In the rows, 128 means zero.
Where one turn sends some rows of the set: a few examples, then the rows asked:
j479: [131 103 114 127 130 104 121 152 145 147 118  83 119 143 141 117 131 134
 136 129  95 123 105  90  89  93 123 112 113 137 115 102]
j987: [134  89  68 127 140 115 171 137 157 130 121 136 132 128 156 134 109 116
 121 132 103 103 148 166 129 106 142 108 130 125  98 110]
j253: [106 108 106 112 132 158 148 161 146 146 111 114 112 136 126 110 123 123
 137 117  97  96  91 137 125  82 148 108  99  92 106 166]
j177: [105 114 123 129 152 132 112 145 152 137 144  94 114 119 118 139 116 112
  90 134  85  97 100 146 128  85  91 112 125 119 132 117]
j281: [128  62 117 150 154 155 150 132 165 144 110 115 119 167 145  91 115 119
 110 133 116  95 123 118 117  67  99 139 103 126 126 137]
j74: [122 100 108 111 159 131 148 130 173 125 110  98 136 110 144  94  95  94
  84 126 123  74 116 151 142 117 131 115 111 135 120 144]
j28: [143  96  98 147 118  95 137 161 135 149 121 142 126 143 160  99 101 142
  96 110 112 114  95 125 131  55 128 123 116 125  84 132]
j804: [129  67 105 147 113 111 137 149 156 158 114 133 125 132 149 125 106 132
 120 149 110 112 145 125 116 102 145 118 119 145  65 126]
j990: [ 93 120  97 135 143 114 141 160 165 167 112 115 130 154 130 104 104 155
 101 143  86 121 108 120 149  76 108 148 137  91 121 149]
j973: [122  87 128 133 155 113 142 142 171 125 116 107 121 135 136  88  80 139
 130 154  93  93 113 131 109 139 144 115 148 133 122 117]
j598: [117  71 101 131 134 152 151 116 152 148  98 114 134 141 156 123  96 138
  81 130  90  88 113 134 119  74 104 140  91 132 114  93]
j355: [124  79  84 159 143 127 138 135 143 126 119 131 146 135 139 152 104 165
 113 122 130  90 109 115 120 109 121 115 133 149  87 131]
j619: [106  85  91 156 163 124 122 153 143 155 134 130 106 151 143  98 119 113
 138 119 141  90 116 117 127  81 138 127 123 115 117 158]
j539: [133 121 132 113 140 140 165 164 161 125 109  91 111 153 128 117 106 128
 137 137  92 128 123 151 129  85 114 135 112 141 127 122]
j11: [ 69  81 109 135 161 132 148 138 165 155 103  83 140 131 155 109 100 163
 126 108  99 105  99 112 134 101 135 138 106 126 131 147]
j167: [ 91 112 108 134 143 129 133 159 163 165 102 107 131 150 125  94 112 154
  93 145  91 116 104 128 163  82 106 139 131  91 121 141]
j29: [110  96  84 126 142  95 148 145 174 122 109 123 126  91 150 113  96 132
  76 134 110  86 105 162  97 100 138 112 123 133 119 134]
j444: [102 135  85 110 152 115 148 170 127 120 129 111 115 115 129 126  90 126
 119 105 102  97 118 125 136 110 116 124 123  94 128 119]
j438: [107 109 107 120 131 102 130 145 180 136 129  95 117 149 149 104 157 140
  99 137  93 107  65 124 135  98 141 113 125 137 127 132]
j866: [119  94  61 145 153 101 154 110 155 137 112 145 148 139 154 127 115 146
 116 117 102 103 146 116 136 103 110 120 121 145 113 121]
j389: [125  69  81 130 128 112 135 131 154 152 125 128 162 123 147 129  96 135
  98 117 105 107 138 113 109 133 112 114 138 120  87 130]
j677: [ 84  94 138 119 145 106 126 144 167 147 112 103 122 125 128  81 122 103
 139 122  94  94 111 145 118  97 146 144 115 134 104 119]
j735: [105  71 101 159 129 144 158 112 146 139 110 127 135 137 151 145  98 141
 120 117 101  79 140 146 134  81 150 123 122 137  95 140]
j358: [137 107  96 120 137 151 159 124 136 137 111  79 128 153 156 119 104 101
 112 133  97  98 130 116 154 114 111 106  93 132 119 137]
j917: [107 117 109 120 140 109 135 134 178 139 117 101 115 130 152 120 154 146
 105 137  92 102  59 121 130 111 144 109 124 138 123 129]
j709: [144 108 118 124 142 107 134 152 145 122 123 144 114 160 140  75  92 128
 114 145 110  97  89 122 119  94 138  93 129 118  91 137]
j806: [111 100 124 129 144 126 118 147 142 148 143  90 129 117 115 147 120 105
  98 130  92  95 102 139 130  89  86 128 120 116 132 112]

j987 -> j735
j539 -> j253
And these:
j866 -> j355
j438 -> j177
j358 -> j619
j28 -> j29
j281 -> j709
j917 -> j806
j479 -> j444

Where one turn sends some rows of the set: a few examples, then the rows asked:
j63: [166 120 131  79  80  98 115 146 153  73  80 161 111 128]
j597: [142 142 149 126 120  98 138 161 110  84  85 162 119 154]
j202: [148 101 140 139 109  79 103 133 155  72  72 148 111 145]
j291: [120 128 169 119 125  82 131 160 144  59  71 144 137 158]
j609: [141 105 141 116 104  77 102 146 108  85  80 149 182 120]
j922: [148  99 160  99  97 103  77 151 122  81  69 157 169 110]
j314: [130 126 144 141 100 110 108 146 105  81  85 155 171 131]
j670: [113 118 149 137 116 105 104 150 103  81  85 152 158 133]
j797: [142 119 147  92 109 109 142 145 162  71  86 142  98 140]
j270: [121 112 138 108 105 103 105 165 110 111  85 156 142 106]
j39: [149 142 161 125 105  93 141 155 149  63  73 149 159 157]
j692: [156 106 144 110 106  96 106 161 179  63  61 156 126 145]
j443: [147  93 155 103 104  97  76 154 120  88  63 158 160 118]
j918: [170 134 166 140  83 102 120 127 143  75  72 154 143 147]
j766: [143 134 167 107  90  99 112 123 155  48 106 147 141 117]
j680: [143 106 144  70 105 101 109 136 111 109  89 143 154 116]
j941: [117 120 188 116 118  90 105 135 134  64  80 144 114 141]
j514: [135 138 161 110  99 118 155 155 147  77  88 147 110 139]
j48: [148  87 134  87  87  95  82 127 135  82  64 147 146 133]
j723: [158 125 141  97  98 115 145 143 162  77  87 144 108 138]
j718: [152  97 135  84 107  95 110 139 112 116  77 143 147 126]
j951: [137 133 153 120 104 112 152 154 146  84  78 147 105 145]
j666: [139 120 135 111  89 109 111 159 110 115  87 158 155 105]
j95: [139  98 148  73  84 101  84 125 131  73  76 145 152 121]
j747: [148 113 138  70  91  92 110 150 151  69  80 159 101 127]
j89: [128 105 147 113 109  74 100 148 106  80  80 145 175 116]
j269: [140 151 160 114 114 106 142 157 107  77  97 162 129 145]
j985: [141 124 162  88 101 106 105 159 178  49  83 153 138 130]

j747 -> j269
j291 -> j985
And these:
j723 -> j951
j95 -> j314
j766 -> j918
j680 -> j666
j89 -> j922

